In the data rows, zero lies at 4.5, halfway between 4 and 5.
Here are some numbered points:
[4 5 5 5 1 4 3 7 6 3 2 5 6 3 3 6 4 7 4 2 3 3 6 3 5 5 5 3 4 3 3 5 3 7 4 2 7 6 3 5 5 5 5 3 4 6 7 9] 0
[5 1 5 4 5 1 4 5 5 5 5 4 5 5 4 4 4 6 4 6 5 6 4 4 4 5 4 5 5 5 5 4 4 5 6 4 5 6 5 2 4 5 4 3 4 3 5 2] 1
[4 4 4 3 7 6 5 2 2 7 4 6 3 3 4 6 3 2 4 6 4 6 4 5 7 5 5 6 5 3 6 2 4 3 1 4 3 4 5 7 6 0 3 3 5 4 5 4] 2
[5 6 7 5 5 3 3 6 5 4 6 6 5 5 6 1 7 3 5 5 5 4 6 3 4 6 6 6 4 5 2 7 5 4 7 7 5 7 7 2 3 9 6 4 5 3 2 8] 3
[4 3 3 4 1 4 7 5 7 6 5 3 5 6 2 1 3 5 1 5 7 6 1 7 6 2 5 2 4 0 2 4 5 4 5 9 2 2 9 4 4 7 2 1 5 3 6 1] 4
[5 5 6 4 7 6 6 4 1 5 6 4 6 6 8 2 6 2 6 4 4 5 4 3 5 6 5 9 4 7 5 6 7 5 5 5 2 6 6 4 2 3 5 8 5 5 0 4] 5
[4 7 7 5 3 6 3 4 6 5 6 6 5 4 2 4 5 3 5 5 6 6 8 4 5 3 3 2 4 0 2 3 4 2 4 5 4 3 8 7 3 6 5 0 7 6 7 5] 6
[4 4 2 4 3 4 8 3 6 5 3 3 3 5 4 7 2 6 3 5 4 3 3 7 5 3 4 1 5 4 7 4 4 4 5 5 3 1 2 5 7 5 2 6 2 5 6 1] 7
[5 3 4 5 8 6 5 1 2 6 4 5 2 3 5 8 3 3 5 6 3 4 6 7 4 4 2 5 6 5 9 2 4 3 2 2 3 4 2 8 7 0 4 6 3 6 5 2] 8
[5 6 3 4 3 7 9 6 5 3 3 4 5 4 6 5 4 4 5 1 4 2 2 5 3 4 6 4 2 6 6 7 6 5 5 6 4 3 3 4 5 6 3 8 4 5 3 6] 9
[1 0 8 6 9 1 0 6 4 2 5 6 5 3 6 4 7 5 3 7 3 8 5 3 3 9 7 7 5 6 2 5 3 2 4 0 9 9 3 1 3 4 8 6 5 3 5 7] 10
[6 6 7 9 6 5 3 5 6 3 6 5 5 4 7 5 6 6 8 4 5 2 9 4 1 5 4 5 6 7 5 6 4 5 6 2 7 7 1 5 5 6 8 6 3 6 4 8] 11
[5 4 4 5 2 4 5 7 7 2 4 3 4 5 4 4 4 7 3 3 6 4 1 6 2 3 4 2 4 5 3 6 4 4 8 5 6 2 4 3 5 7 4 6 4 4 6 3] 12
Which two points above are nearest to each new point? Their numbers follow each, nearest first.
[6 7 5 6 0 3 4 7 9 3 5 5 5 5 3 3 4 7 3 3 7 2 6 4 3 2 5 1 4 2 1 8 3 7 8 7 5 3 3 3 6 9 5 2 3 3 7 8] 12 0
[3 3 4 4 2 1 2 6 7 7 5 6 5 4 1 3 3 6 2 6 6 5 5 4 7 4 5 4 5 0 1 3 1 6 5 6 4 6 6 2 5 6 4 0 4 3 7 5] 1 4
[5 6 6 8 3 3 3 3 7 5 8 6 4 6 2 4 3 5 4 8 8 3 9 6 3 0 1 1 7 0 5 2 3 3 5 7 4 1 5 7 6 8 5 0 2 4 7 3] 6 4
[2 3 5 3 6 6 4 5 5 3 3 5 4 4 4 6 4 4 6 5 4 8 4 5 4 6 4 2 3 4 3 3 5 0 5 3 5 2 6 6 3 3 6 4 8 6 6 3] 6 2
[5 7 3 3 2 4 5 4 5 7 6 5 5 6 2 3 3 4 3 5 6 4 4 3 7 2 6 4 4 1 3 4 4 6 5 9 3 3 8 4 5 6 3 1 5 4 5 4] 4 6
[2 5 7 3 6 6 1 4 2 3 2 7 5 2 7 5 8 3 7 3 2 6 4 1 6 9 7 8 5 5 1 4 4 3 0 1 8 9 4 5 2 1 8 7 7 6 4 9] 10 5
[4 2 4 5 7 5 3 4 3 4 3 5 3 3 6 7 4 4 6 5 2 5 4 4 5 7 4 5 5 7 6 4 4 3 2 2 6 6 1 6 5 1 6 8 4 7 4 5] 8 2
[4 6 3 2 2 4 4 5 4 7 5 6 6 5 5 3 5 4 3 3 5 4 5 1 7 6 8 7 3 3 3 5 5 9 5 7 4 8 5 2 4 5 4 3 4 3 3 9] 3 0
[6 6 5 5 5 5 6 5 6 2 6 4 5 6 4 2 6 4 6 4 6 5 5 5 3 3 3 1 4 5 4 6 5 3 7 6 4 2 8 5 3 7 6 6 6 4 4 2] 12 1
[2 4 5 4 4 5 3 8 7 1 3 3 5 5 4 3 6 4 5 3 5 8 1 5 2 6 5 2 2 5 2 6 6 0 6 4 7 5 8 4 2 8 6 6 9 5 4 5] 12 3
[5 5 5 6 5 6 4 5 5 2 3 4 4 4 6 6 5 6 6 3 4 3 6 4 2 4 3 4 5 8 6 5 4 5 5 2 6 5 2 6 5 4 5 6 4 6 5 6] 11 0
[2 3 5 3 6 5 3 5 4 4 3 5 4 3 4 5 4 4 5 5 5 8 3 5 4 6 3 3 3 4 3 4 4 0 4 3 5 4 5 5 3 3 6 4 7 6 6 3] 1 2
[6 6 6 7 4 3 4 4 6 5 7 4 4 5 4 4 5 4 4 5 6 4 8 4 5 3 3 5 6 4 5 4 4 5 6 6 4 4 6 5 5 6 5 2 3 3 4 3] 1 6
[5 4 7 6 6 4 3 6 5 3 5 4 6 5 5 4 6 4 6 5 5 5 6 4 3 6 4 5 5 6 5 5 5 4 5 3 5 6 5 4 2 5 6 6 6 4 3 5] 1 3
[4 2 5 2 7 1 3 4 1 6 6 5 7 6 5 1 6 2 4 6 5 6 5 2 7 7 8 9 5 7 4 4 4 7 4 4 3 9 5 1 3 3 4 4 4 3 1 6] 5 1
[4 7 3 4 1 5 7 8 7 3 3 2 4 5 4 4 4 6 3 2 5 5 0 7 3 2 4 0 2 3 2 6 4 3 7 6 5 1 6 4 4 8 3 5 7 5 6 5] 12 9
[7 7 6 6 7 6 6 4 3 2 6 3 5 4 8 6 7 4 9 2 3 3 5 4 1 5 1 7 5 9 7 6 7 6 5 2 7 5 1 6 3 4 7 9 3 7 2 6] 11 5
[6 7 5 6 5 6 5 4 5 5 7 5 4 5 5 3 5 3 6 5 6 5 7 4 5 2 2 4 4 3 5 4 6 4 5 6 3 2 7 6 3 6 5 4 6 4 4 2] 6 1
[4 3 5 4 8 3 4 4 3 5 5 4 5 4 5 3 4 3 4 6 3 7 4 4 4 6 4 6 5 5 5 3 5 3 4 4 4 4 7 4 3 3 5 5 6 4 4 1] 1 2
[5 6 4 4 2 4 5 4 6 7 6 5 5 6 2 3 3 4 2 5 6 5 5 4 7 3 6 4 4 1 4 4 5 5 5 8 3 4 8 3 5 6 3 1 5 3 5 4] 4 6
